In the rows, 128 means zero.
One turn moves every row onto another: examples first, then more rows asked
Q658: [150 138 140 128 146 138 127 122 146 147 132 169 157 128  81 159 100 178
 118 135 117 139 131  88 135 104]
Q622: [143 175  87 125 145 120 119 150 112 132 131 144 142 135 129 146 122 159
 124 105  73 129 119  94 137 108]
Q103: [118 143 118 118 132  85 138 120 121 133 148 102 109 165  98 160 140 170
 114 119 117 161 123  99 133 125]
Q759: [150 141 135 129 148 140 128 118 149 142 127 172 156 132  82 155 100 174
 117 135 113 135 127  85 139 105]
Q717: [123 203  97 176 140 114 143 156 140 126 123 154 112 135 111 139 143 150
 113 147 103 150 136 100 128 106]
Q531: [142 162 147 144 156 120 146 153 144 167 127 147 141 119  88 142 148 142
 117 133 105 197 138 135 144  86]
Q978: [146 143 137 126 143 147 118 119 150 139 122 170 151 128  81 152 101 172
 118 139 114 132 130  87 137 104]
Q740: [114 154 103 118 128 105 122 120 134 118 133 109  99 169 101 144 144 157
 108 127 111 145 121  97 132 120]
Q842: [149 142 130 127 143 142 122 119 152 138 126 171 152 132  82 155 103 171
 117 138 111 131 126  86 138 106]
Q585: [114 150 119 138 122 111 104 130 136 139 122 100  96 145 104 143 156 139
 112 131 124 154 126 110 112 108]
Q189: [107 145 130 112 127 108 108 127 121 131 137  98 107 154 104 153 152 165
 116 124 123 158 134 103 127 120]
Q752: [150 139 144 125 143 141 120 120 145 144 126 167 156 123  82 156 105 176
 118 136 115 140 130  90 138 107]
Q354: [142 154 126 156 158 152 106 150 138 146 151 157 142 134 105 113 114 174
 137 166 119 152 152 109 128 109]
Q50: [116 141 133 114 133  94 122 128 117 136 144  97 111 155 101 160 150 173
 118 119 127 163 131 101 130 122]
Q938: [145 171 121 151 156 128 152 147 159 150 119 161 128 132  86 131 147 128
 111 138  89 177 129 129 145  83]
Q805: [146 144 133 154 160 141 115 151 126 152 157 150 148 133 103 120 112 178
 139 162 122 161 152 108 131 113]
Q871: [137 176  98 121 143 135 101 157 109 135 126 140 144 126 133 144 130 158
 124 106  82 131 128  97 133 105]
Q543: [138 165 140 143 153 132 136 153 150 162 119 148 135 118  89 138 151 135
 116 137 104 188 140 135 141  83]
Q673: [150 161 109 126 150 102 129 151  94 150 146 137 153 129 127 161 120 173
 129 100  86 144 122  96 139 111]
Q337: [137 165 115 120 144 128  96 158 100 147 132 132 150 117 133 152 131 165
 130 105  92 140 131 102 130 109]
Q898: [133 197 101 181 146  93 172 156 130 134 136 155 118 139 108 154 137 160
 118 143 105 158 127  96 134 106]
Q146: [134 183 125 172 146  86 169 160 117 149 147 147 132 126 109 164 138 170
 125 137 118 171 139 102 134 111]
Q198: [152 155 108 163 163 137 131 138 142 138 153 164 135 152 102 111 103 173
 131 162 107 148 137 103 137 110]
Q554: [153 144 129 157 164 129 135 145 128 152 160 156 152 138 101 123 106 182
 138 159 121 163 149 106 135 113]
Q493: [129 148 104 147 127  87 141 119 137 136 133 111  96 165 102 150 139 142
 108 126 112 152 110 100 122 108]
Q675: [141 161 119 120 145 114 114 157  93 150 141 130 156 119 130 159 126 175
 133 104  92 149 132  98 138 110]
Q290: [151 160 136 148 159 112 163 147 148 164 131 155 139 126  85 143 141 142
 114 131  98 188 130 131 148  84]
Q713: [145 156 112 160 159 151 112 143 143 136 146 159 136 142 105 107 111 169
 134 165 111 147 143 105 132 108]
Q867: [138 169 129 145 151 135 135 149 159 154 116 155 129 125  89 132 150 128
 111 139  95 180 134 133 140  83]
Q461: [150 170  92 129 149 108 132 147 106 141 139 145 147 139 130 154 116 165
 127 102  77 135 116  92 138 108]
Q616: [115 199 114 166 137 128 120 165 135 128 119 144 115 121 114 140 155 150
 118 149 113 153 145 107 121 102]
Q330: [114 192 137 166 140 124 119 173 121 145 127 137 127 110 115 152 158 161
 123 146 123 166 155 112 122 108]
Q382: [106 153 115 114 127 115 106 127 130 123 131 103 102 159 102 143 152 159
 112 126 116 151 129  99 128 119]
Q279: [151 166 125 151 156 113 160 145 153 156 124 159 132 134  85 137 138 134
 111 134  91 184 124 126 149  83]
Q263: [122 151 103 144 121 104 119 121 141 133 124 109  93 159 103 140 147 135
 106 128 112 148 115 102 115 108]
Q582: [157 148 113 163 165 127 139 139 135 148 163 162 143 149 101 118  98 178
 134 160 113 151 137 102 137 110]
Q340: [123 184 143 167 143 100 145 168 112 156 140 134 131 114 113 165 149 170
 127 138 126 177 150 109 126 110]
Q334: [120 149 108 120 134  89 136 117 128 124 142 110 100 172  98 152 140 163
 112 123 111 154 119  93 132 121]
Q566: [125 135 136 140 127  86 129 127 121 155 141  96 111 147 102 161 145 157
 118 122 129 169 126 107 118 113]
Q500: [133 139 117 147 128  75 145 121 127 151 143 105 108 158 102 160 138 154
 113 122 120 163 116 101 123 112]
Q244: [119 141 136 136 122 104 109 133 126 150 132  95 105 140 107 156 155 149
 117 127 133 165 130 110 113 111]
Q715: [145 142 141 124 145 147 115 120 148 142 124 166 154 127  81 155 106 172
 117 138 116 137 131  89 136 104]

Q531 -> Q543
Q673 -> Q675
Q382 -> Q740
And these:
Q198 -> Q582
Q244 -> Q585
Q146 -> Q340

